In the rows, 128 means zero.
The rows of R fall into 4 groups, and each row is roughly a mix of its group's hidden directions.
R:
[[170 148 106 117 165 108 139 162 124 124]
 [114 144 111 119 185 161 132 118 135 148]
 [133 147 143 122  87  95 133  85 137 108]
 [134  98 118 136 138 153 125 190 124 140]
 [149 140 141 166 173 145 127 153 115 106]
 [136 146 129 120  79  98 130  84 139 132]
 [ 94  76 142 125 126 144 120 112  98 143]
 [131 107 124 103 107  75 139 102 151 140]
 [111 177 100 110 139 119 153  97 127 144]
 [106 104 132 142 107 100 103  78 140 120]
 [130 157 131 168 163 166 154 129 135 125]
 [114 149 119 104 145  80 153 110 156 142]
 [ 79 103 148 131 134 130 110  87 117 142]
 [148  91 113 138 123 116 130 111 119 184]
 [130 138 106 133 142 109 148  74 111 160]
 [127 141 145 149 150 131 148 100  73 143]
 [ 91 107 120 105  92 145  88 140 123 133]
 [147 169 113 148 155 157 145 115 162 126]
 [101 107 123 113  90 106 127  81 137 143]
 [115 107 110 102 120 172  90 105 140 137]
 [131 125 112 107 122 143 125 176 104 173]
 [138 107 125 148 157 138 142 120  89 174]
 [132  91 124 138 151 148 124 186 123 130]
 [115 111 154 157 106 175 107 120 118 106]
 [104 122 120 128 153 149  99 181 125 108]
 [116 110 131 126 100 170 110 158 101 157]
 [176 154 108  98 130 136  93 132 130 113]
 [129 123 112 136 125 130 150 157 186 156]
 [128 142 142 118 104  92 125  81 147  99]
 [106 104 115 107 111 128  97 109  82 149]
 [106 139 125 149 104 102 113  77 141 106]
 [161 147 100 109 140 131 165 157 101 120]
 [168 160 117 114 124  95 136 131 166 115]
 [139 140 109 103 104  90 130 114 176 132]
 [135 145 150 131  90  94 138  85 118 110]
 [165 156 106  94 143 113 139 162 142 118]
 [118 124 144 165 164 158 151 122  93 134]
 [163 169 114 144 108 121 135 150 152  97]
 [ 91 115 123 109 101 102 134  92 138 161]
 [143 151 132 152 188 113 143 146 127 120]
 [115 178 124 109 152 147 145 120  89 131]
 [129 137 116 106 119 106 122  78 172 131]
 [167 167 101  91 134 111 136 126 113 137]
 [154 135 130 108 146 144 138 153  72 113]
 [ 85 103 147 144  98 142 118  92 124 142]
 [105 140 124 158 147 158 130 123  76 143]
 [147 129  94  82 112 106 133 150 125 157]
 [159 139 143 124 138 153 126 170  90 104]
 [137 110 137 155 148 143 145 146  76 154]
 [141 105 119 114 107 134 125 173 175 115]
 [141 147  87 116 125 107 161 129 166 150]
 [148 125 124  97 105 104 120 134 183 114]
 [158 159 131 148 160 158 145 136 159 110]
 [105  77 152 143 137 153 127 156 139 145]
 [147 100 104 112 117  97 128 123 169 161]
 [145 180 106 118 136 130 156 131  99 107]
 [110 137 111 121 119 166  85 138  88 132]
 [148 177 116 126 112 105 127 161 153 110]
 [ 96 117 136 125 103 107 131  73 149 126]
 [136 150 123 115 145 132 153  71 149 150]
 [120 108 131 126 128 130 150 103 193 133]
 [153 153  84 114 116  94 152 113 145 128]
 [120 118 116 106 100  91 133  79 149 124]
 [148  84 119 130 159 147 141 161 147 149]
 [117 169 140 119 168 156 152 114 133 104]
 [136 118 134 144 173 137 151 103  95 159]
 [ 95 143 123 118 151 140 154 104  78 125]
 [128 156 135 132 110 108 139  69 106 142]
 [158 121  96 100 122 122 125 167 105 158]
 [120 146 149 167 182 137 137 145 123 125]
 [135 102 134 110 117  90 148 107 176 131]
 [101 125 156 178 162 130 132 105 123 125]
 [118 147 154 120 127 121 129 135 144  63]
 [110 103 152 145 108 114  85  96 150 126]
 [114 191 137 124 112 148 143 118 110 113]
 [ 98 136 123 126  87  80 139 142 150 135]
 [128 117 157 148 109  88 121 111  90 101]
 [103 156 102 149 137 158 123 108  93 152]
 [ 70 135 133 152 126 131 133  89 143 129]
 [161 115 134 106 124  75 146 113 155 124]
 [139 148 141 116  96 103 144  82 153 111]
 [158 172 108 142 115 124 149 148 136  93]
 [ 91 109 126 119 108 131 126 130 111 185]
 [106 130 138 143 150 152 129 168 105 171]
 [100 150 123 160 141 176 123 140  99 133]
 [118 118 120 124 133 146 102 117  63 142]
 [126 171 116 112 103 126 135  80 143 147]
 [ 84 167 125 131 137 132 138  84 112 126]
 [124  96 132 103 143 124 124 107  69 129]
 [143 123 152 126 115  73 147 160 131 110]
 [176 129 103 103 128 108 142 136  91 111]
 [106 105 142 139  91 133 117  78 136 109]
 [132 101 113 100  69 139 110 120 120 135]
 [130  95 138 135 152 120 162  80 139 146]
 [ 94 168 104 144 125 122 159  97 142 120]
 [139 138  90 147 106 100 161 120 156 104]
 [123  82 167 144 123 140  92 137 117 115]
 [145 155 137 152 184 121 141 144 135 106]
 [136 136 124 112 110 101 131  72 163 131]
 [167 143 126 104 117 100 124 144 171 106]
 [113 127 158 140 160 122 124 138 101  77]
 [157 127  92 106 143  85 139 139 116 154]
 [127 129 110 101 155 138 164 133  77 135]
 [ 94 143 150 159 175 126 143 133 127 151]
 [102 111 141 121 105 144  95 170 100 115]
 [110 144 168 150 132 160 103 135 102 100]
 [120  97 112 139 176 142 112 144 107 159]
 [141 123 140 111 117 102 136  99 177  96]]

In each list below, two rows fit none of the groups, and each other row fits one group, some only roughly. Which are they? Name them in the order they come.
  Q_763: [142 106 141  96 108 131 103 148 172 104]
  Q_521: [137 167 116 135 118 117 154  76 145 137]
  Q_867: [119 135 116 143 157 157 125  93  83 148]
  Q_493: [130 150 118 123 123 120 125 132 190 163]
  Q_827: [137 116 149 175 139 164 111 131 105 102]
  Q_128: [119 170 105 111 136 125 146 122 164 165]
  Q_575: [152 129 113 128 139 146 166 182 140 137]
  Q_642: [112 160 125 136 136 158 136  98  81 111]
  Q_707: [127 117 136 144 183 163 144 150 108 133]
  Q_136: [142 112 112  88 107  95 118 100 160 137]
  Q_433: [150 101  95 109 110  84 136 106 142 137]
  Q_746: [122  76 134 101 117 111 129  96 156 138]
  Q_210: [136  85 117 145 115 123 142 150 178 139]
  Q_736: [ 84 130 136 118 157 150 139 106  88 144]
 | Q_521 Q_642
  Q_280: [143  99 123 100 127 101 133  81 155 142]
  Q_729: [150 123 153 148 169 158 133 143  92 115]
  Q_319: [137 132 156 135 170 164 138 160 103 138]
  Q_753: [144 135 106 112 117  95 164 154 167 128]
  Q_697: [135 142 139 143 161 163 164 134  92 144]
  Q_113: [154 173 119 137 111 118 127 123 108  82]
  Q_105: [122 126 134 131 178 168 144 161 112 120]
  Q_429: [117 141 124 114 157 163 125 171 149  98]
  Q_688: [137 133 135 107 153 125 147  91 179 112]
  Q_373: [134 161 103 114 105 127 119 134 184 119]
  Q_385: [136 102 123 121 111  87 120  78 147 140]
 | Q_319 Q_753
  Q_786: [124 118 124  96  86  83 114 138 150 121]
  Q_35: [125 159 120 131 107  97 107  78 148 121]
  Q_980: [161 162 114 120 135 160 110 146 161 106]
  Q_96: [179 152 126 135 104 109 114 143 139  96]
  Q_357: [126 108 134  98  91  86 114 147 153 118]
  Q_292: [136 110 107 137 146 155 134 159 105 177]
  Q_198: [162 121 105 131 145 134 127 173  96 153]
  Q_927: [137  94 147 130 102 105 117 163 139  90]
  Q_989: [ 89 109 142 160 138 112 129  91 115 156]
  Q_268: [164 161 134 129 133 136 124 172 143  94]
  Q_667: [ 83 102 134 148  88 118 149 113 145 129]
  Q_145: [124 121 110 119 109  91  99  82 143 148]
  Q_896: [ 91 145 168 156 143 161 129 126 144 113]
  Q_34: [163 111 149 123 139 114 149 130 179 107]
  Q_370: [157 158 143 107 106 127 117 160 150  93]
 | Q_667 Q_370
  Q_638: [158  96 106 108  97 110 119  99 156 129]
  Q_686: [148 104 145 120  99  94 135 113 162  97]
  Q_743: [156  80 136 135 113  91 134 111 153 135]
  Q_635: [134 106 120 126 158 150 138  70 131 149]
  Q_988: [152 157 131 129 121  97 146 152 173 109]
  Q_473: [117 134 162 161 128 162 118 157 122  92]
  Q_601: [108 152 113 133 118 161 114 178 103 132]
  Q_266: [153 149 134 119 108  76 133 161 135 109]
  Q_985: [158 131  99 100 130  77 139 108 140 121]
  Q_28: [124 152 139 116 153 123 142  70 146 108]
  Q_694: [158 137 113 105  97  91 133  98 132 100]
 | Q_638 Q_694
  Q_82: [181 138  98  98 129 108 131 139 133 104]
  Q_112: [ 91  97 139 140 126 130 127 123  74 146]
  Q_135: [104 155 140 120 103 112 115  90 170 124]
  Q_520: [101 119 125 143 141 186 110 124 100 138]
  Q_791: [149 122 128 160 158 158 121 165  95 133]
  Q_225: [111 155 127 117 168 129 140 135  80 151]
  Q_511: [105 109 145 144 122  87 157 118  89 143]
  Q_297: [154 167 131 153 158 154 133 151 103 113]
  Q_856: [130 140 141 153 146 150 120 153  70 119]
  Q_100: [136 100 113 115  84 109 120  81 133 121]
  Q_62: [121 118 126 145 153 176 114 112  86 142]
  Q_44: [125 121 142 142 144 148 116 144  62 125]
  Q_416: [144 159 123 116 142 150 144 174 153 155]
  Q_662: [105 144 148 158 105 118 103  94 141  95]
  Q_991: [117 113 122 133 120 119 126 129 191 164]
 | Q_135 Q_225
  Q_495: [133 145 126 148 153 140 159 153  81 151]
  Q_904: [155 167 130 132 119  91 141 166 135 106]
  Q_66: [134 166 138 130  99  96 122 111 161  97]
  Q_630: [124 141 143 121  80 104 118 137 139  81]
  Q_971: [120 138 135 142 165 164 142 160  89 129]
  Q_394: [140 138 135 134 115 121 129  88 159  76]
  Q_986: [151 150 145 145 145 141 123 172  94 103]
  Q_109: [ 81 136 153 157 121 140 106  96 142 119]
  Q_540: [155 162  90 126 114  99 147 124 160 129]
  Q_344: [165 167 146 123 136 154 113 165 119 114]
  Q_435: [ 96  76 144 115 111 108 122 128 100 138]
  Q_582: [ 77  84 140 146 132 129 134 101 124 124]
 | Q_495 Q_66
  Q_782: [143 138 132 113 109 130 124 107 169  76]
  Q_215: [164 107 124  86 138 119 123 129  84 141]
  Q_853: [179 145 112 103 131 127 130 152 140  92]
  Q_380: [157 137 128 114 123 120 136 133 192 109]
  Q_793: [134 142 142 128 173 165 166 145 131 111]
  Q_108: [108 124 141 105 113  97 141  88 169 131]
  Q_639: [146 118 119 124 144 149 163 184 135 141]
  Q_885: [135 127 111 121 171 172 149 152 137 152]
  Q_458: [120 143 139 138 143 166 138 179 101 115]
  Q_565: [123 154 138 126 145 115 139  62 126 134]
  Q_690: [140 161 128 152 173 130 168 131 132 148]
  Q_220: [112 185 113 139 124 122 146  95 121 106]
  Q_666: [ 92 107 142 168 142 134 126 110 103 161]
  Q_230: [158 147 112  80 112 116 135 134 157 102]
 | Q_108 Q_690
  Q_364: [ 94 162 136 157 114 126 116  94 159 117]
  Q_644: [111  90 114 141 114 107 147 112 175 145]
  Q_291: [162 134 145 128 127 152 107 185 134 120]
  Q_430: [ 96 116 149 159 128 117 130  74 137 117]
  Q_872: [ 99  95 137 151 110 147 114 128  98 166]
  Q_206: [119 158 130 126 169 179 122 124 109 118]
  Q_333: [129 106 131 124 112  97 123 121 190 141]
  Q_354: [111 100 168 140 124 140  83 130 152 144]
  Q_816: [129  67 157 117 128 109 128 127 101 123]
  Q_882: [ 89  85 139 128 118 124 122 117  86 143]
  Q_78: [ 88 163 126 166 130 144 135 142  96 135]
 | Q_206 Q_333
  Q_186: [124 113 122 110 115  87 104  82 153 121]
  Q_689: [173 147 124 102 137  96 136 154 135 100]
  Q_604: [144 142 152 123 129 110 160  73 143 113]
  Q_738: [ 90 140 162 161 120 143  99 106 138 109]
  Q_620: [118 128 129 149 108 140 116 166  72 135]
  Q_405: [119 131 127 131 122 123 121 135 195 161]
  Q_574: [105  92 123 115 125 103 114  80 135 151]
  Q_146: [111  92 145 141 119 112 102  83 103 115]
  Q_975: [129 162 132 137 151 164 161 130  92 144]
  Q_439: [132 183 122 140 108 112 117  94 134 103]
  Q_742: [119  65 134 137 137 131 109 152 131 151]
  Q_428: [127 142 119 145 140 134 161  93 179 139]
  Q_140: [145 160 142 121 142 159 132 151 155  86]
 | Q_689 Q_742
  Q_622: [140 124 122 124  94  93 121  78 147 147]
  Q_323: [106 183 135 114 101 123 120 107 137 101]
  Q_285: [117 113 115 137 142 144  99 188 113 118]
  Q_577: [162 154 130 129 136 123 143 142 182 106]
  Q_672: [114 144 102 144 135 124 155  81 149 160]
  Q_561: [ 83 130 142 148 124 117 115  75 135 122]
  Q_710: [154 130 118 142  99 110 130 144 186 123]
  Q_516: [109 110 102 130 112 105 133  75 113 152]
  Q_411: [124 160 131 157 140 143 123 161  79 122]
  Q_891: [ 94 119 166 155 141 152 118  92 139 140]
  Q_494: [145  93 105 117 110 129 119 156 171 151]
 | Q_516 Q_891
  Q_790: [105 131 132 100  85 171 122 148 134 147]
  Q_217: [115 108 137 124 106 142 124  71 162 134]
  Q_159: [ 96 112 140 162 155 110 139 109 110 164]
  Q_970: [158 158 133 149 126 148 136 178 137 107]
  Q_948: [114  97 161 161 165 130 113 148 118 109]
  Q_65: [134 157 153 151 160 142 135 133 150  83]
  Q_79: [132  85 133 120 134 142 125 164 157 166]
  Q_76: [133 169 118 116 154 157 161 153 103 130]
  Q_969: [143  74 150 148 114 105 132 149 104 120]
  Q_607: [132 165 102 118 125 110 138 123 179 153]
 | Q_217 Q_948
  Q_722: [147 139 109 130 109 104 132 128 190 141]
  Q_788: [125 113 116 111 119  99 114 101 171 166]
  Q_962: [143 109 106 109 142 127 135  94 173 159]
  Q_144: [122 182 137 118  91 128 135 120 124  93]
  Q_244: [137  88 159 129 142 151 116 172 112 125]
  Q_640: [166 140 126 148 161 153 112 161 151 110]
  Q_531: [ 96 151 136 171 137 151 142 154  99 128]
  Q_718: [163 160 140 132 139 131 122 174 127  95]
  Q_350: [106  97 122 136 112 108 122 104 174 159]
  Q_769: [158 101 103 126 104  88 128 109 159 125]
  Q_211: [130 158 153 143 161 161 133 165 137 107]
  Q_634: [123 163 143 113  89 115 134 114 150  87]
  Q_963: [135 131 130 139 109 161 145 186 107 137]
  Q_733: [112 104 130 121 149 167 133 105  99 168]
 | Q_640 Q_733
